Turns in one plane each, and the order they were made in; the first pair answered:
turn did:
[ -7.1   6.2  14.2   8.6  37.5  12.9  24.1 -21.0  19.6] -> [-6.5  9.4 13.6 16.7 47.8  5.6 13.6 -6.8 -5.9]
[-18.7  17.7  -4.6  11.2  20.0  -8.4 -19.0   3.0  -9.6] -> [ -9.2   5.8  12.4  -9.7   5.8   3.8  -1.1 -31.2  25.5]
[  1.6  -2.9  -9.0 -13.1 -12.2  -3.4  -2.4  15.4  -2.5] -> [ 10.2  -9.1   6.1 -12.8 -13.1  -5.6   2.5  10.0  -0.5]
[ -6.6 -23.9   7.8 -41.2 -24.9  28.5  -7.6 -17.1  33.1] -> [  0.5 -24.8  25.8   9.2  -0.2   7.3 -30.1  22.1 -51.3]
turn vofun:
[ 11.2  20.9  24.2  36.4  10.9 -16.7  14.2 -27.0  -5.4] -> [  0.4  33.9  -5.0  15.8   9.5 -14.2  15.0 -29.7  28.6]
[  2.6 -16.8  -5.4  -8.0 -35.3 -36.0 -21.0  -5.7  24.5] -> [  1.7 -23.8  -3.4  -1.0 -33.2 -34.5 -25.8  -4.7  18.3]
[ 25.6 -22.8   3.3  33.8 -19.9  -0.3 -24.9  12.1 -11.7] -> [ 22.5  -7.9  13.7  42.7  -1.7 -16.7 -15.0 -10.4  -4.7]
[ 11.1  -3.4   6.1  16.9  10.3 -38.8  40.2 -25.6 -12.9] -> [  4.0  10.6 -17.9   3.6  10.7 -30.6  44.1 -25.7  24.8]
turn gube:
[ 17.1   3.2 -36.7  -7.8   3.5 -27.4  20.0  -8.5  52.8] -> [-11.3  -8.3  55.2  15.3  21.8 -13.3  -2.3 -32.1  -4.1]
[-10.8   6.9  15.4 -46.1   4.0  20.9  16.2 -30.0  55.9] -> [-45.8  34.0  29.6 -26.6  33.3  30.3  -1.8 -25.2  12.7]
[-34.5  21.0   1.5 -16.6 -11.2  -0.6 -14.7 -32.0  24.0] -> [-28.2  20.0  -0.8 -17.5 -11.1   2.1 -11.6 -35.0  25.4]
[ 10.6 -21.4  26.6  -3.2 -24.3  13.7 -18.4 -14.1   5.3] -> [-25.2  18.5 -11.3   3.0   0.9   8.4 -33.1   9.7  -7.6]
turn Miru:
[-39.3  25.0 -15.2   2.6   2.0  -3.9   6.8   5.6   8.0] -> [-36.9  10.7  22.4   0.0   6.0  12.0  -0.8 -10.5   1.1]
[-10.1   0.2   1.6  25.6   7.0   7.9 -34.1  24.7 -52.2] -> [ -6.9   9.1  -7.7  27.6   9.6   1.2 -26.0  28.6 -54.2]
[ 11.2   3.4 -16.0 -10.5 -14.4   6.5  13.5  -7.6  31.6] -> [  7.2   7.8  -7.7  -5.3  -7.2   6.9   7.1 -11.6  34.5]

(2 to 3 turns a pair)
[ 35.4 -14.5 -18.9   2.5 -20.1 -14.3  23.8  -7.8  31.8] -> [-38.3  16.7  25.2 -10.4  16.2  20.5  -8.5 -21.2  13.2]
gube then did then Miru
[-44.1  25.0  60.9 -10.4  13.0  20.9 -43.4 -11.0 -54.0] -> [ 23.3 -10.1 -53.1 -45.4 -47.0  14.6 -25.7  53.1 -14.4]
gube then vofun
[ 51.9 -22.1   4.9  11.8 -16.6 -43.2  26.6 -15.6   6.5] -> [-11.0  32.5   6.2   0.0  24.8 -34.8  25.7 -38.4  39.6]
gube then vofun then did
[-11.7 -15.0  -8.8  -3.0   7.9  19.4 -24.7  39.1 -28.9] -> [ 17.4   2.3 -39.4   3.8   6.2 -13.5  21.7   4.8  26.7]
vofun then vofun then gube
[ 38.2 -39.3 -29.8  -9.7 -35.1  -0.4  -2.0  14.3  -3.8] -> [-29.7  43.0 -40.3 -16.7  17.7  -4.3  -0.5  -6.2  20.6]
gube then vofun then did
[-21.1 -22.5  36.8  22.6  -3.8  51.1 -40.4 -54.1 -44.5] -> [-37.9  34.2 -48.1  -3.2   5.9  29.5 -11.9 -55.9  40.9]
vofun then vofun then gube
[ 35.0 -13.9  31.5 -14.9 -26.5  20.5   1.7  -1.2 -40.9] -> [ 12.5  32.4  40.9  -1.8  10.9  -7.9  26.5 -46.0  -1.5]
vofun then vofun
[  0.5 -15.0 -45.5   2.7 -22.1  -9.2   5.6  42.6 -43.4] -> [ 24.7 -38.9 -35.5  -3.5 -39.7  -4.0  13.4  23.5 -23.9]
gube then gube then gube
[ 50.8  -9.2 -66.0  -7.3 -13.3 -34.8  48.7 -32.1  68.9] -> [ 85.4 -60.8 -15.1  29.3 -23.2 -35.9  15.8  20.9 -41.8]
vofun then did
